One turn sends every row of this set to another row. A few are shown first. Where does it send the rows asked after them?
j826: [ -9  11   0 -22 -22  17   6 -15  -2  13  23   4 -23   0 -11  -4  -3   5
   7  -9   2  -6 -40  -2]
j398: [-12  35  20 -15   4  10  10  18  22   0  -4 -10 -13  -3 -12   0  13  -6
  13   1  22   5  -9   3]
j884: [  0  12   5 -16 -23   3  10  -7  -2   9  23  -8 -29  -4 -12  10  15  -2
  -7  -7   7  -7 -15  24]
j372: [  2  20  10 -21 -18   6  17 -13  -2   6  14   2 -20 -10  -9   0  19  -5
  -7 -11   8 -12 -35  19]
j143: [-11   9  10   1  -8   7   7  11  14   3 -14  -8  -9  10 -26  -9 -10  23
  -3   8  12   8  -4  -6]
j82: [  1  18  19  -5 -10  21   2  12  25   8   0  -6 -12 -10  -7  10  18 -10
   4 -16  -4   0  -6  19]
j527: [ -3  34   2 -22  17  21  -6   2  -6 -15  -7   9 -11   4 -10  10  -9   8
  -4  -5  15 -19 -19  15]
j270: [  8  10   7   1  -8  13  17   8  26   5   3 -12 -12  -1 -23 -11  -1  25
  -3  -1 -13   3  -9   1]
j830: [-17  17  -2 -11  10  23  -4   0  14   6  -5   3 -23  12 -13   8  -8   5
   1  -5  27  19 -12  10]
j732: [-10  22  12  -6   0  12  15   7  16   0 -15  -2  -7   7 -24 -19  -6  22
   1   5  13   5 -24 -15]
j12: [  6  -7  14 -29  -2  -5  18  15   5 -14  11  -6 -19   7  -8 -24   4  10
  -9   5   1 -12 -20   6]
j84: [ -6 -18   5 -33  -2  14  -4   3   0  -6  11  10 -20  13  -1 -13 -12   1
  -1  -6   5  -5 -29   2]
j824: [  1   8   2 -25 -18  -3  20  -8   7   5  30 -12 -16  -9 -14   0   2  12
   7   5   0  -6 -19   1]
j160: [ -5  28  -1 -18  13  19 -11   6  -6 -13  -2   4 -16   7 -11  17 -11   9
  -5  -3  15 -16  -6  19]
j348: [ -1  -2  -1  -8   3  31  -2 -12  21   9  -4  11  -8  -2  -9   8  -9   8
  -3 -18   0  10 -22  11]
j696: [ -8  -5   3 -14 -32  11  -1 -15  -7  14  14   4 -16  -1 -12   6  -5   5
  -2  -9   1  -7 -25   6]
j976: [ -3   1  19 -26  -9   9  -1  19  -2  -7   9   2 -30  10   1 -11  15 -16
  -5 -11   8 -13 -22  20]
j177: [ -3   3  18 -27  -8  10  -1  19  -1  -6  11   1 -32  10   1 -12  16 -15
  -4 -10   8 -12 -23  18]
j955: [ -5  33   3 -13   4  20  -3  12  -6 -13  -4   2 -14  10 -19  -5 -18  24
   0   3   4 -21 -18  -4]
j76: [ -2   6  -6 -11   6  33   0 -10  24   9   6   7 -17   1 -10   6  -9  10
   4 -16   0  14 -23   8]
j212: [ -5  22   5  -8  -2  16  -8  11 -10 -13 -10   3  -8  10 -20   1 -19  23
  -6   2   3 -22  -9   1]
j322: [ -4  36  12 -20   6  11  -4  20   0 -16   3  -7  -8  -1 -13   7  -7   7
  10   6   6 -23  -2   3]
j14: [  9  11  11   0  -7  14  21   3  26   3  -6  -6  -4  -6 -22 -15   3  24
  -6  -4 -13  -1 -20  -1]
j578: [-10  19  26  -8  -4   5   4  15  17  -1 -18  -6  -1  -6 -12   5  13  -8
   2  -1  21   1  -2   9]
j308: [ -7 -18   4 -33  -1  13  -4   5   0  -5  13   8 -22  15  -1 -12 -12   1
   2  -5   5  -4 -27   2]
j865: [  4  -1  11 -23 -22  -5  20 -14   2   3  12  -3  -1 -16 -14   0   3   9
  -2   1   0 -13 -24   3]
j608: [ -2  30  17 -20   3  10  -3  16  -2 -17  -9  -1   2  -6 -12   7  -5   6
   4   3   7 -28  -6   4]
j760: [-14  14   6 -12  10  23  -1  -7  11   4 -21  13  -8   6 -12   4  -4   1
  -5  -9  27  11 -25   8]
j539: [  7  -9  13 -28  -3  -6  17  15   4 -14  11  -7 -19   8  -8 -22   4  10
  -9   6   1 -11 -17   7]
j566: [  2  26  19  -9  -5  25   7  11  27   6   2  -5 -13 -11  -7   3  20 -10
   8 -17  -3  -2 -17  14]

j14 turns into j566
j177 turns into j308
Where do these go?
j955 turns into j322
j865 turns into j372
j578 turns into j760

